One turn sends every row of this set to another row. A few are shown first. Where does it send the rows asked after them?
Q294: [ -3 -15  -6  -2   9   7   1  16 -10   4  24  -4 -15  -6   5  16 -19   6
   0  15  18   0  33  -8 -14  -7   0  -7  14]
Q357: [ -3  10  27  13  -7 -13  -9   5  21  -7  14  -8   7   0  -3 -15 -10  18
  19  -2 -18  -7  -2  17  -1  -7   4 -17   8]
Q192: [ -9  20  -9  -5   9  13 -16 -25   6  -8   7   4  15   4  -5   2   8  22
  15  -1   4  -2  14   8 -14  19  -2 -10  28]
Q961: [-20  17   8   5   6 -24 -10   7  26  -3   9  -4   6  -1 -10 -16 -15  17
   9  -2 -11   0   1  22   0  -7  -6 -23  10]
Q910: [ 15  11  -1  27  -5 -12   4   6 -18   1 -22  -4 -18   9   2   7   2   2
   3  -4  11  -9  11 -11  12  -5 -18  -9  -5]
Q669: [-22   5  23  13   9 -13 -14   0  32  -1  11 -10   3   8  17  -6 -16  18
   0   2  -5   4  -3   7  10  11   5 -15   2]
Q533: [ -1   8  -2   6  12  16 -10 -19   5  -6  10   6  20   8   4  11  -8  19
  21   8   5  -6   0  21 -10  20  -2  -3  31]
Q897: [-10  38  15  17  -4  -1  27  -2   1 -16  11   5  -5  -8  -3  21   6  12
  -1  20   0 -23   2 -15  -4 -16   0 -35   9]
Q302: [ 15   5  -2  28  -4 -11   5   8 -16   5 -21  -1 -19   9  10  11 -13   3
  -1   5  11 -11   5  -4  20  -2 -20  -5   2]
Q236: [ -9  24  22  23  -1   8  21  -9  -1 -10   3   8  -6   0  14  25   1   6
  -2  26  -5 -20  -1 -22   3 -11  10 -31   9]
Q523: [  1  -8   3  11   9   5  10  23 -14 -13  32 -17  -8  -5   0  10  -6   1
   8  12  16 -13  24  -5 -23  -1  -8  -9   9]
Q190: [-17  29   4  11   5  -2  23  -3   6   0   6  17  -8  -6   8  32 -17  15
 -11  28   7 -12   2  -8   8 -17   0 -31  16]
Q986: [  7  19 -11  18  -5 -18   3   7 -12   3 -19  -4 -22   4  -2   6   0   9
  -6  -5  17  -7  15 -11  15  -4 -23 -10  -3]
Q857: [-18 -11  -7  10  26   2   5  18 -11  -9  20 -16  -9   3  12   9 -10 -10
  -5  19  15  -8  21 -11 -16  13 -10 -13  10]
Q597: [  6  18  -4  20  -9 -14   4   8  -9  -2 -13 -10 -25   4   8   2  -2  12
 -13   2  14 -16  11 -15  21   7 -24  -5   0]
Q414: [-19   3  11   5  10 -16 -17  -1  27  10   0   5   4   6   5  -5 -24  16
   7   0  -9  11   2  16   8  -8   6 -20   9]
Q55: [ 15  14  -3  24 -12 -13   8  13 -14  -1 -13  -6 -22   3   6   2 -11   9
  -5   8   8 -22   5  -3  20   1 -26  -3   7]
Q903: [ -6  15  -2   4   8  15  -8 -17   8 -13  14  -1  16   5   5   2  -4  21
  14  12   1 -15   0  17  -8  29  -8  -3  34]
Q573: [ -2  10  -1   3  11  18 -15 -25   4  -5   6   6  19   9   1  10   4  19
  22  -1   5   1   8  10 -14  18   4  -7  24]
Q594: [-15  20  -9  -4  10  12 -14 -22  11 -10  11   0  12   4   3  -1   1  24
   7   7   3  -9   8   9  -8  30  -7  -7  32]
Q692: [-12  32   4  14   4  -4  24  -3  -4  -5  -1  18  -3  -6  -6  25  -7   6
   3  23  -2 -15   2  -6  -3 -27   0 -38  15]
Q248: [-23  28  10  18  12   0  19 -10   5  -5   0  10  -6   3  13  31  -1   6
 -11  22   8  -7   2 -22   4  -9   5 -36   5]
Q415: [ -5 -15   1   1   5  13  -4   9 -17  -4  16 -10 -17  -3   9   0  -3  -4
   1  16  -1 -10  35 -24 -16   0   5 -12  14]
Q744: [-14  -6 -16  -1  15   0   2  17 -19  -6  14  -7 -13  -5  -5  -4 -11 -10
   1  20  -1 -13  29  -7 -20  -3 -11 -18  21]
Q409: [-16   8  26  15   3 -11 -17  -4  23  -8   3 -11   5   8   6 -18   1   9
  11  -5 -19  -1   1   0   1   4  10 -22   0]

Q190 -> Q897
Q744 -> Q415
Q192 -> Q573
Where do these go?
Q55 -> Q597
Q414 -> Q357

One turn sends every row of this set to another row. A few are shown first. Where does it send the rows asked after them?
Q864: [ 10  -2  -2  -7  -5   5 -15  -4  -8  10 -15  27   6  10   1  15  14  11
 -14  10 -13  -6   2  17  -5]
Q413: [ 13   5  -9   9 -11   3 -16 -25  -4  -7  10   9 -26  -6  -5   3 -13  15
  13  11  16  10 -11 -10  -9]
Q485: [-17  -1  21  10 -19  18 -11   7  11 -31   5  10  -1  -9  13  -8   1  18
  -6   1   8  -6   9   3  -2]
Q425: [  2   2  -4   1   3  21 -19 -13  -7 -14  23   0  13 -15  12 -13  29   9
 -14  -3   0  17  -4  15   9]
Q489: [-10  -9   4  -1   7   5 -18  -6  20  10  -1   6 -14 -17 -20  -7  28  -9
 -17  12  12 -10   3   6 -11]
Q28: [-12  -2  -6  -8 -15  13 -12  -4  16 -19  24  -6   5  -6  -1 -14 -14   5
 -26  -7   8   2  11   1 -10]
Q822: [  6 -21  -7  22  -6   4 -22 -10   1 -25   0  21 -11  -2  15  11 -16  16
   6 -10  14   0 -14  -3  -6]
Q29: [-15  11   4  -6 -28  13  -3  -6   3  -9  15 -11 -18  -9  14  -9 -10  10
  -9   6   8  15  11  -1  -3]
Q921: [ -2  -2  16  25   9 -13   3   1  16 -15   3   6 -16  -2  -4  10 -10  17
 -18 -19   8  -9  19  17   4]
Q128: [ 17  -5  -9  -1  -1  13 -30  -3   1 -17  14  14  -5  -4 -20  -2 -12  10
   6  11  10  -5 -16  -9  -2]
Q694: [ -4  -5 -10  23   9   5 -28  13  -1  16  -8   8  -6  -1  -1   0  13  -9
   2  -3  -4 -11 -17 -26  -5]
Q441: [ 15  -7  -6   4 -16   8 -32 -21   1 -12   6  10 -12   3 -16 -21 -10   6
   4   0  -9   2 -17  -7  -3]
Q189: [  4  12   6  -1   6  -2  18  -2   3   5  11  -9 -25  -1   5   3  -2  20
  -2 -17   1   7  22  17  11]
Q174: [ -7   9  -1   3 -18  17  -6 -13   4 -20  19  -5  -2 -11 -17 -26  -8   6
 -21   0 -10  10  10   9   0]
Q711: [ -1   0 -13  11   6   1  16   0   0   2   6  -8  -7   4  -9  -3  -5   5
 -26 -14 -22  10  21  20  11]
Q334: [  3 -20 -14  15   3   6 -18  -7   6  15  -9   8 -19  -7 -12 -15  23  -2
   8  -8  -9 -10 -11 -24   0]
Q896: [ -6  12  -2  23   3   5 -15  -4   3  17  -4   4 -26  -5   5   0  20  -1
  25   2  -1   0  -5 -18   0]
Q677: [-14   5  -1   5   8  -7  11 -29  -2  19 -11  -3  -3   3  17  15  18  15
   0 -12  -2   5   1  -6   4]
Q837: [-14 -11  -1  36  18   4 -13  12  10  -8   1  10 -14 -22   3   5  18   2
  15  -7  13  -3  -5  -7  10]
Q943: [ 14   4 -18  23  -2  11 -11   4  -6   6  10  12 -14 -14   4   3  15   0
 -27 -29  -6  -5  19  11 -10]
Q507: [ -5 -18 -15   5  13   2  13  -9  -5  17 -15   2   6   4  -1   3  27  11
  -8  -2 -21   3   1  -2  14]
Q40: [  1   6   1   3  16  -3   5  16   9   0  15  -4   4  13   3  -7  -2  16
 -16 -20 -12   4  20  22   7]
Q364: [ 14 -14  -6   3  11  -8 -36 -11  11   2  13  -3 -17   9   2  -4  -3 -10
 -13  -6   2  15 -14  21   2]
Q940: [ -6  -5  -8  13  28  -7   9 -11  -6  14  -6   5  18   0   0   6  24  17
 -16 -13  -1  -4  -3  -7   0]
Q673: [-26  -8  10  19  11 -13  -5 -10   6  -7 -12   6  13   3  17  20   7  11
  -7  -1  -1   6  -6   7  15]

Q40 -> Q128
Q507 -> Q174
Q425 -> Q489
Where do these go?
Q921 -> Q822
Q29 -> Q896

One turn sends every row of this set to another row. A few are shown first. Where does it send the rows asked after them?
Q440: [ -7  15 -28 -17  17  -2  -4  18 -16 -19   8  -7  16  15 -24  11]
Q538: [-21   3  10  -7 -13 -17  -6  -2   7  10 -18 -15  -7  28 -15 -12]
Q308: [-20   3  15 -17  -7 -12   3  13  13  14 -13  -8   4  27 -21  -8]
Q175: [-14  18 -19  13 -17  -1 -17  13  -3  14 -27   3  20   3  -9   0]
Q95: [-26  12 -23   7  -4  -1 -38  -6 -12 -20  -1 -15  17   7 -16  13]
Q936: [-10   5 -26 -15   9  -3   0   9 -10 -25   9  -6  24  14 -30  16]
Q789: [ -7  23  -6  -1   1   5  -7  33   4   1   0   3  -3  25 -32  14]
Q639: [ -5  13 -17 -22  13  -3  -7  11 -11 -31   8 -12   9  12 -26   8]
Q982: [-21  -8  -9 -25 -28 -14 -26  15  -3  14   0 -13  18  12  -1   1]
Q205: [-16  -3 -11 -26 -29 -11 -29  15  -8  13   7 -10  20  14  -6  -1]
Q748: [ -8   9  -1  12   1  10   0  29   2  -6   1   6  -6  17 -30   6]
Q631: [ -8  17  -1  12   9   9   8  18  -2  -2 -10   0   3  18 -24  20]
Q134: [-21  -6  -9 -28 -27 -12 -26   9   1   9   8 -13  16  14 -11 -13]
Q622: [-22  18 -15   5 -13  -4 -42  -6  -9 -13  -1 -12  13   0 -13  17]
Q951: [-20  20  -8   1 -21 -21 -12  25 -20  -4  18   4  13   5  -6  -6]
Q675: [ -9  13   3   8  -4   9  -7  35   5   4  -6   0  -4  19 -26  16]
Q83: [-25  14 -18   0  -9  -7 -37  -9  -6 -15   1 -14  14  -2  -8  19]
Q282: [-31 -15 -11 -12  -2 -16  -7  -7  -1 -23  -7 -19  28  10 -27  -4]
Q591: [-16   1   7  -1  -7 -10  -2   2   3  14 -19  -7   0  38 -20 -12]
Q800: [-15  21  -7   1 -17 -17  -5  33 -23  -7  17   1  14  14  -5   3]
Q317: [-24  21 -12   1 -13 -20 -10  28 -16  -6  20   6  13   2  -4  -1]
Q709: [ -6  20  -9  11 -25   1 -13   6   4  10 -28   0  19   4 -14   3]
Q862: [-10  16 -18  13 -22   0 -18   6  -6  11 -25   2  25   1 -13  -1]
Q805: [-24   2  10   1 -16 -11 -10  12   9   6 -22 -12 -10  29 -23 -10]
Q481: [-30  -8  -6 -15   6  -4 -17  -8   6 -17 -20 -24  14  12 -28  -5]
Q459: [-20  -2 -16 -17  16  -4   0  19 -19 -25  13 -13   7  16 -19   6]
Q610: [-25 -14   0 -17  -4 -14 -13  -4   1 -20 -15 -21  28  22 -28   1]
Q89: [-27 -14 -10 -13  -9 -19  -3 -12  -6 -20 -12 -21  16  19 -22  -8]

Q459 -> Q481
Q800 -> Q95
Q951 -> Q622
Where do these go?
Q610 -> Q591
Q789 -> Q936
Q175 -> Q317
Q440 -> Q282

